Families of rows that turns and mirrors carry onto each other, the same ones carrying the whole set onto itself: the rest of each named row's family, in list order:
5 families of 8 rows:
tas: [-1.14  1.98  0.96  0.52  0.09 -2.28  0.07 -1.84]
Babuv: [-0.68  1.71  0.47  2.10  3.09 -0.69 -3.29 -1.67]
gofiz: [-1.11 -0.20 -1.98 -1.15  1.19  1.77 -2.63 -0.31]
kelor: [ 0.31  3.61 -1.20  0.23  1.02  0.05 -1.30  0.43]
Navef: [-1.90  1.80  0.05 -2.59  2.94 -1.33 -1.74 -0.53]
Ginin: [-0.24  3.45 -1.47  0.37 -0.12 -0.54 -1.96  0.51]
palu: [-2.47  0.25 -1.01 -1.21 -1.22 -1.44 -2.02 -1.48]
firo: [ 0.75  1.69 -0.35  1.19  3.94 -0.08 -1.57 -0.60]
bomi: [-1.06  3.30 -0.81 -1.79  2.39 -0.13 -1.39 -2.36]
pupim: [-0.64 -1.40 -0.53  1.83  0.20 -1.46 -2.13  0.28]
Tekad: [-3.12 -0.93 -0.60 -0.53  3.08 -0.94 -2.16 -1.16]
Tida: [ 0.58  0.20 -2.77 -0.45  2.27  0.66 -2.73  0.04]
tubef: [-2.04  1.91 -0.20 -2.52  2.52  0.12 -2.20 -0.28]
misaf: [-1.54  2.07  1.57  0.71  0.16 -1.27  0.01 -1.01]
Patal: [-1.77  0.66 -2.49 -1.50 -0.73 -1.04 -1.03 -0.36]
Big: [-1.50 -1.53  0.12 -0.44  2.81 -1.02 -1.65 -2.59]
Nudip: [ 1.55  2.11 -0.28 -0.04 -0.22  0.30 -2.78 -0.53]
Zud: [ 0.15  0.13 -1.38  2.59 -0.23 -0.21 -1.88 -1.60]
Vos: [-3.33 -0.31 -0.51 -0.55  2.53 -1.49 -1.75 -2.41]
bes: [ 0.18 -1.35  0.23  2.18  0.83 -0.83 -2.01 -1.04]
nupa: [ 0.11  1.30  1.14  1.52  3.47 -0.49 -2.63 -1.80]
suku: [ 0.80  0.66 -0.38  0.71  4.11  0.04 -1.96 -1.71]
tiz: [-0.62 -0.10 -2.31 -0.51  2.58  0.73 -3.67 -0.29]
Gerok: [ 1.66  2.31 -0.82  0.51  0.11 -0.06 -1.84  0.29]
Tibu: [-0.66  2.10  0.63  1.18  1.52 -3.32 -0.94 -1.79]
zof: [-0.80 -0.18 -2.50  0.18  1.14  1.84 -2.52 -1.04]
soloz: [-0.16 -0.10 -2.93 -0.71  2.45 -0.30 -3.57 -1.13]
Nup: [-2.10 -1.71 -0.12 -0.27  1.64 -1.62 -2.31 -2.55]
mepe: [-2.54  1.29 -1.01 -0.69 -1.45 -1.59 -1.68 -0.42]
Tekob: [-2.29  1.76  1.40  0.44  0.41 -2.19 -0.83 -2.18]
Naf: [-3.22 -0.14 -1.06  0.02  2.92 -1.86 -0.81 -1.63]
vipuf: [-1.04  0.24 -1.84 -2.16 -0.45 -0.86 -0.37 -0.41]
pum: [-1.87 -0.13 -1.88 -0.69 -1.08 -0.29 -0.51 -0.62]
fudov: [-0.86 -1.34 -0.79  2.36  0.32 -0.67 -1.58 -0.67]
suv: [ 0.30  0.00 -1.16  2.56  0.10 -1.67 -1.37 -1.83]
roken: [-0.91  3.28 -0.51 -2.34  2.28 -0.90 -2.10 -1.42]
Dunub: [-0.87  2.06  1.24 -0.18  1.56 -3.36 -1.04 -1.12]
Vur: [-1.87  3.21 -1.61 -2.14  1.89 -0.75 -1.66 -1.04]
lizat: [ 0.14  2.11  0.51  0.66  3.70 -1.29 -3.17 -1.51]
novu: [ 1.38  2.89 -0.69  0.51 -0.39 -0.59 -1.44 -0.99]

The rest of the family of suv: Ginin, palu, firo, tubef, Big, zof, Dunub
The rest of the family of pum: Tekad, Tida, bes, Tekob, Vur, lizat, novu
The rest of the family of gofiz: kelor, Navef, Zud, suku, Tibu, Nup, mepe

